Each path is a new rotation, seen through one point. The rows after it are directions, each followed by how far the rotation turns it, in deg/step (0 if it stays put).
Each turn is a multiple of 5 degrees from 10 to 175, or 0.
Each row of a path follows its step; steps can be skipped.
path 1
step 0: [  7   8  26   2   7   2   2 -20   8 -36   9  11 -10 -17 -16 -20 -18   1
   0 -16  41   0  13 -30   8   0  -8  10  39]
step 1: [  4  -8  30   1  10   8  11 -20 -11 -18  10  34   1 -41   0 -12  -6 -24
  24  10   6   0   6   2  -5 -39 -23   8   2]
step 2: [-13  22  -9  14  19  -7  11  14 -10   1   1  -9  -7 -39 -10  -7   9 -12
  31 -11  32   1  -8  15   4 -28 -19  31 -17]
step 3: [-20  35  14  -9   3 -20  15  37 -21  -8 -10  18 -16 -20 -10  17 -23  -2
 -12 -23  19  16 -22  -4   1 -20   0  10   3]
step 4: [-11  24  14 -31  26  14   9  -9 -26  16 -25  18 -12 -12 -19  14 -12  21
   3 -10   5  14  21 -25 -10 -25   9  -5 -15]
step 5: [-37  20   4   7   6   8  29 -29 -22 -11 -10   7   2  -1 -21 -18 -16  31
  10  -6   3  13  34  20  10  -5   6   6 -12]
step 6: [-15  38  13  31  -4   5   0  -9 -42  -2  -6   5  -8   5   0  -2 -12  18
  -5  37 -13  -2  -1  27 -12 -17 -21   0   6]
step 7: [-25  19  -8   0  33   7 -18  24 -30  -1   8 -22   0  23   9  -8 -21  28
  13  15  11 -12   4 -15 -12 -14 -29  -4  17]
step 8: [-35   1   8 -14 -17   6  -3  14 -26 -15   9  12   3  20  -3  -6 -18   5
  26  18  11  25   6 -36  24  14 -23 -10  18]
step 9: [ 13   7   8 -37  -6   9  -6 -19 -12 -10 -18   5   0  -3  -5 -10  -4  13
  39  52  28  11 -10   2  20   0 -15  -9   2]
Directions:
[-10   0   6  11 -16  -6   9   6  -1 -13   2   9  -1   0  -1   0  -4  -8
 -12  -2   1   4   1   0   8   7   1  -8   5]
140
[  1   2  -3   1   4   5  13   1  -8   2   5   4   9   1   5  -3  11  -2
   6  -9  -8  -2   5  -8  10  10 -12   3 -13]
115
[  3   9   2  -2   3  -5  -5  13   0   8   4  -4  -7   8   6   9 -10   3
 -11 -13   2  -6  -3 -13   0   4  -7   3   6]
90
path 2
step 0: [ -7  27  20  10 -40 -16  22  12 -14   0  24 -13   7  -3  -8 -39 -23   7
  22 -23 -20 -10 -13   2  -5  -9  -6 -25  16]
step 1: [  5  20   1   4  -9 -28 -22 -20   0 -11  10  26 -34   8  -5 -10 -13   9
  -4   4 -22 -18  22  29 -32 -23 -35  -3 -13]
step 2: [ 10  49   2  15  -6  30  -2  27 -17  -3  13   9  14 -13  15  -2  -9   6
   8 -39   4  19   1  14 -30 -10 -29 -10  -4]
step 3: [ 16  49   6   5  10 -48  -8  22   5  14  -7  10  -9 -23  -8   6  -1 -13
  15  12 -15  -6  17  15 -36   2  16  13  -3]
step 4: [ -8  16  41 -19 -21   3  -5  -2 -33  -6 -10   2  22 -17   9 -33 -20 -30
  18 -14 -14  12  18   1 -17 -10   0 -21 -13]
step 5: [  3   7   0   5  -4 -15   8  -3 -25  -2   4  -2 -21 -39  -1  -8 -40  -1
 -10  11 -13 -27  18  44 -22  15 -20  15  16]
step 6: [ 21  29  36  17 -22  27  -3   7  -3  -3  -2   6   9 -15  -4  -4 -22  18
  10  12 -15 -20  -3 -17 -27 -19 -21 -36  13]
step 7: [  8  26 -10  -9  -7 -28   8  -8  -5  -5 -17  13  -1 -30 -15  38   1 -13
  -1   4  10  -8   8  34 -36 -22 -26 -13 -17]
step 8: [  8  27  34 -29  -8  40  -4  21   4   6  12  14   5 -31  -3   8  -2 -27
   7 -16   6   3  24   0 -29  21   1 -15  11]
step 9: [ 24  11  25  -8   8 -33  38  -8  -8  14  -2   4  11 -25   0  -7 -12 -16
  32  20  12 -35  13  31  -6  -5   3   8  15]
Directions:
[ -4   6  -4  11   5   6  -6   6  -2  -2  -7   6  12  -6   5  12   5  18
   2   7  -2  -3  -4  -2  -3  -4  -3   7 -10]
85
[  0  -4   1  -7  12   7  -2   2 -14   3  -3  -2   3   6   4  -2   5  -3
   8  -8   0  -8   3 -14  -4 -16  -6  -1   9]
160
[ -2  -1  -5 -20  -9 -14  -6  -7  -4 -10   1  10   4  -4  -5  -1   1   6
   2   2   0   4  -9  -9  -3  -6   4  -3  -5]
115
[-14  -2  -2  -2   4   2  -3  -8  -4  -6 -12   2  -2   6   8   0  -4  -7
  -5  -3  12   3   7  10   0  -3  -7  -9 -15]
125
